One hidden turn or mirror swaps the rows below in pairs. Which row is each named row swapped with?
lora: [ 1.33 -2.63 -0.79 -0.56  0.62  0.19 -1.00  1.46 -1.76 -1.29 -0.62  0.37
  0.67 -2.80  3.35 -1.13  0.33  2.25 -1.24]
fiv: [ 1.16 -3.88 -1.08 -1.16  0.74 -0.44  0.29  1.05 -1.31  0.06 -0.63  1.23
  1.70 -2.78  3.63 -0.59  1.43  2.13 -0.51]
zat: [ 2.56 -0.13 -0.31 -1.49 -0.87 -0.92  0.97  2.31  2.86  3.79  3.51  0.29
  1.81 -3.40  2.68  2.10  6.79  1.02 -3.52]
Sor: [ 2.45  1.24 -0.48 -1.38 -1.98 -1.81  1.07  1.46  2.93  3.70  4.13  0.90
  0.78 -3.29  2.69  2.28  5.51  1.48 -3.58]
lofo: [-0.90  4.29  2.18  0.01 -1.29 -2.22  2.39  2.70 -1.01  1.13  3.66  1.39
  3.89 -1.02  1.93 -2.13  5.58 -3.01  2.06]
Kepel: [ 3.16  0.68  4.04  0.25  0.89 -2.86  0.96  3.00 -2.87 -1.68  2.55 -0.11
 -3.74  0.73  2.18  0.70  3.30 -2.40  1.64]
banar: [ 1.36  1.73  5.72  1.00  1.44 -0.68 -1.74 -0.84  0.14  1.12  1.05  1.68
  2.29  1.92 -1.86 -1.17  2.57 -2.74 -1.53]
rab: [ 2.32  1.18 -0.57 -1.02 -2.20 -1.25  0.78  0.87  2.88  3.68  3.17  1.31
  0.56 -3.43  3.56  1.99  5.69  0.27 -3.92]
vug: [ 1.05 -3.06 -1.25 -0.89  0.82  0.36 -0.03  0.98 -1.68 -0.67  0.24  0.44
  1.26 -2.95  3.42 -0.94  1.61  3.26 -0.71]
toze: [-1.83  1.94  2.40 -1.63  1.45 -0.50  2.12  2.49 -0.41 -0.22  5.02 -2.92
 -0.59  0.78 -4.07  0.61  3.62 -0.79 -0.84]
Tiv: [ 1.44 -3.84 -0.57 -0.70 -0.39  1.07 -0.51  1.74 -0.39 -0.81  0.18  0.50
  1.24 -1.25  3.33 -1.19  0.70  2.44 -0.87]
laraf: [-0.89  3.76  2.42  0.44 -1.22 -2.48  2.80  2.17 -1.11  2.58  3.91  1.21
  3.26 -0.91  2.28 -1.05  5.08 -3.44  2.28]
tal: [-1.92  1.37  1.83 -1.03  1.65 -0.39  1.75  2.73 -0.34  0.23  5.54 -2.63
 -0.06  0.18 -4.28  0.34  2.89 -0.73 -1.17]
Keb: [-1.65  2.04  1.62 -1.80  0.53 -0.83  2.05  3.38 -0.26  0.85  4.71 -3.21
 -0.08  0.18 -4.16  0.91  4.33 -0.65 -1.35]
pebi: [-0.69  4.51  2.62  0.50 -0.45 -2.06  1.80  2.35 -0.18  2.14  4.39  1.40
  3.96 -1.56  2.78 -1.70  4.68 -3.23  1.63]
ros: [ 2.86  0.08 -0.07 -0.75 -1.01 -0.45  0.20  2.07  2.48  3.40  2.76  0.69
  0.50 -3.02  3.82  2.18  6.71  0.94 -3.97]
bere: [ 1.22  1.33  4.86  1.12  1.29 -0.06 -2.57 -0.98 -0.03  0.44  1.83  1.97
  2.29  0.74 -2.63 -2.00  2.42 -2.45 -1.41]
nez: [-0.87  4.35  2.33 -0.24 -1.10 -1.70  2.97  1.74 -1.06  1.90  4.18  1.44
  3.62 -1.90  1.82 -1.11  4.66 -3.05  2.20]
gava: [-0.37  4.42  2.39  0.64 -1.43 -2.29  2.11  2.82 -1.16  2.13  2.79  1.59
  3.89 -0.86  2.51 -1.58  4.88 -3.88  1.26]
mikez: [-1.11  0.67  2.58 -1.28  1.54 -1.41  1.30  2.95  0.19  0.68  5.33 -2.61
 -0.34  0.45 -4.79  1.08  3.80 -0.06 -0.89]
silam: [ 3.59  0.42  3.20 -0.74  0.47 -2.88  1.72  3.44 -2.92 -1.65  2.80  0.15
 -3.61  1.15  2.11  0.57  3.54 -2.51  1.59]
tonug: [ 1.51  1.18  5.38  1.78  1.38 -0.96 -2.29 -0.26 -0.16  1.13  0.70  2.45
  2.30  0.97 -1.91 -1.74  1.99 -2.52 -1.42]
mur: [ 3.28  0.66  3.84  0.13  0.40 -1.92  0.50  3.74 -2.62 -1.43  1.45 -0.28
 -4.00  1.59  2.22  0.28  3.32 -1.95  1.60]
Deta: [ 1.75  1.32  5.19  1.35  0.44 -1.01 -2.07 -1.80  0.13  0.37  0.77  1.53
  1.82  1.11 -1.76 -1.37  1.47 -2.66 -1.49]
Kirem: [ 1.64  1.55  4.90  1.25  0.67 -0.69 -2.04 -1.26  0.30  0.86  0.85  2.35
  2.15  1.31 -2.32 -1.67  2.00 -2.61 -1.91]
toz: [ 3.23  0.94  0.15 -1.21 -1.12 -1.15 -0.13  1.63  2.93  3.07  3.32  0.76
  0.52 -3.86  3.31  2.07  5.74  1.79 -3.83]
fulak: [ 2.09 -3.25 -0.68 -1.08  1.08  1.33 -0.93  0.43 -2.39 -1.31  0.67  0.51
  0.71 -2.95  3.57 -0.97  1.74  1.55 -1.77]
lizok: [-0.50  4.21  2.45  0.18 -0.50 -2.09  2.27  2.92 -1.03  1.31  3.37  1.51
  3.77 -1.64  2.58 -2.16  5.16 -3.69  1.59]
Dup: [ 1.39 -2.92 -1.06 -1.72  0.71  1.24  0.10  0.77 -2.47 -1.23  0.51  0.26
  1.83 -3.16  3.78  0.06  1.73  1.89 -1.10]
pid: [ 0.92 -3.21 -1.10 -1.24 -0.10  0.04 -0.28  1.97 -1.99 -0.98 -0.34 -0.63
  0.83 -2.46  3.85 -0.31  0.67  1.82 -1.24]
vesan: [ 1.89  0.44  4.94  1.58  1.21 -0.41 -2.02 -1.32 -0.53  0.72  1.29  1.85
  1.96  1.50 -1.65 -1.07  1.46 -3.30 -1.63]
rakur: [ 3.30  0.30  0.35 -0.61 -1.20 -0.92  0.79  2.81  2.84  2.94  3.02  1.04
  0.53 -3.75  2.29  2.85  6.14  0.61 -4.48]
numi: [-1.01  1.81  1.80 -1.53  0.82 -0.88  2.10  2.92  0.01 -0.13  5.80 -2.46
 -0.64  0.32 -4.34  0.84  3.58 -0.12 -0.83]
Vub: [ 3.01  1.42  3.44 -0.02 -0.19 -1.95  0.79  3.12 -2.91 -2.28  1.53 -0.50
 -3.80  0.87  2.05  0.26  3.35 -2.80  1.96]
dudum: [-2.44  1.74  2.02 -1.29  0.49 -1.36  2.07  2.75  0.09  0.93  5.08 -3.43
 -0.74  0.36 -3.80  0.51  3.69  0.16 -1.24]
dep: [ 2.88  0.82  2.60 -0.23  0.22 -2.35  1.79  3.05 -3.29 -1.90  2.54 -0.29
 -4.05  0.76  1.89  1.00  2.93 -2.97  1.53]
tum: [ 3.42  1.22  0.09 -1.72 -1.64 -1.28  0.52  1.47  2.76  2.60  3.32  0.91
  1.19 -3.58  2.21  3.07  6.25  0.68 -4.20]
dosod: [ 0.40 -3.61 -1.07 -0.15  1.19  0.59 -0.52  1.59 -2.26 -0.68  0.50  0.47
  1.25 -2.03  3.52 -1.19  1.12  1.91 -1.43]
Latel: [ 1.50  1.43  0.45 -2.12 -1.07 -1.09  0.56  1.25  2.34  3.64  3.13  1.13
  0.09 -5.01  2.37  2.64  5.03  1.00 -4.01]
bom: [ 3.07  0.38  2.89 -0.93  0.47 -2.77  1.11  3.18 -2.80 -2.25  1.54  0.08
 -4.14  1.17  1.27  0.47  3.56 -1.73  1.80]
dubos: [-1.66  1.39  1.99 -1.43  1.13 -1.05  1.98  3.21 -0.01  0.65  5.19 -3.13
 -0.61  0.33 -4.11  0.99  2.95 -0.10 -1.37]
pebon: [ 2.13  1.26  5.25  0.68  0.98 -0.86 -2.28 -0.55  0.01  0.85  0.94  2.02
  1.83  1.50 -2.97 -1.10  2.53 -2.63 -1.96]
vori: [ 2.86  1.23 -0.38 -1.86 -1.48 -0.34 -0.08  2.14  2.62  2.25  3.89  0.57
  0.02 -3.93  3.91  1.53  5.27  1.12 -4.13]
zaga: [ 0.82 -3.40 -1.00 -1.05  0.18  1.31 -0.16  1.39 -2.95 -0.97  0.97  1.27
  2.07 -2.72  2.92 -1.07  0.97  1.97 -1.59]

Sor swaps with lora
dubos swaps with Kirem
vug swaps with toz
pid swaps with rab
pebon swaps with tal
ros swaps with Dup
lizok swaps with silam
bom swaps with pebi
banar swaps with toze
Latel swaps with Tiv

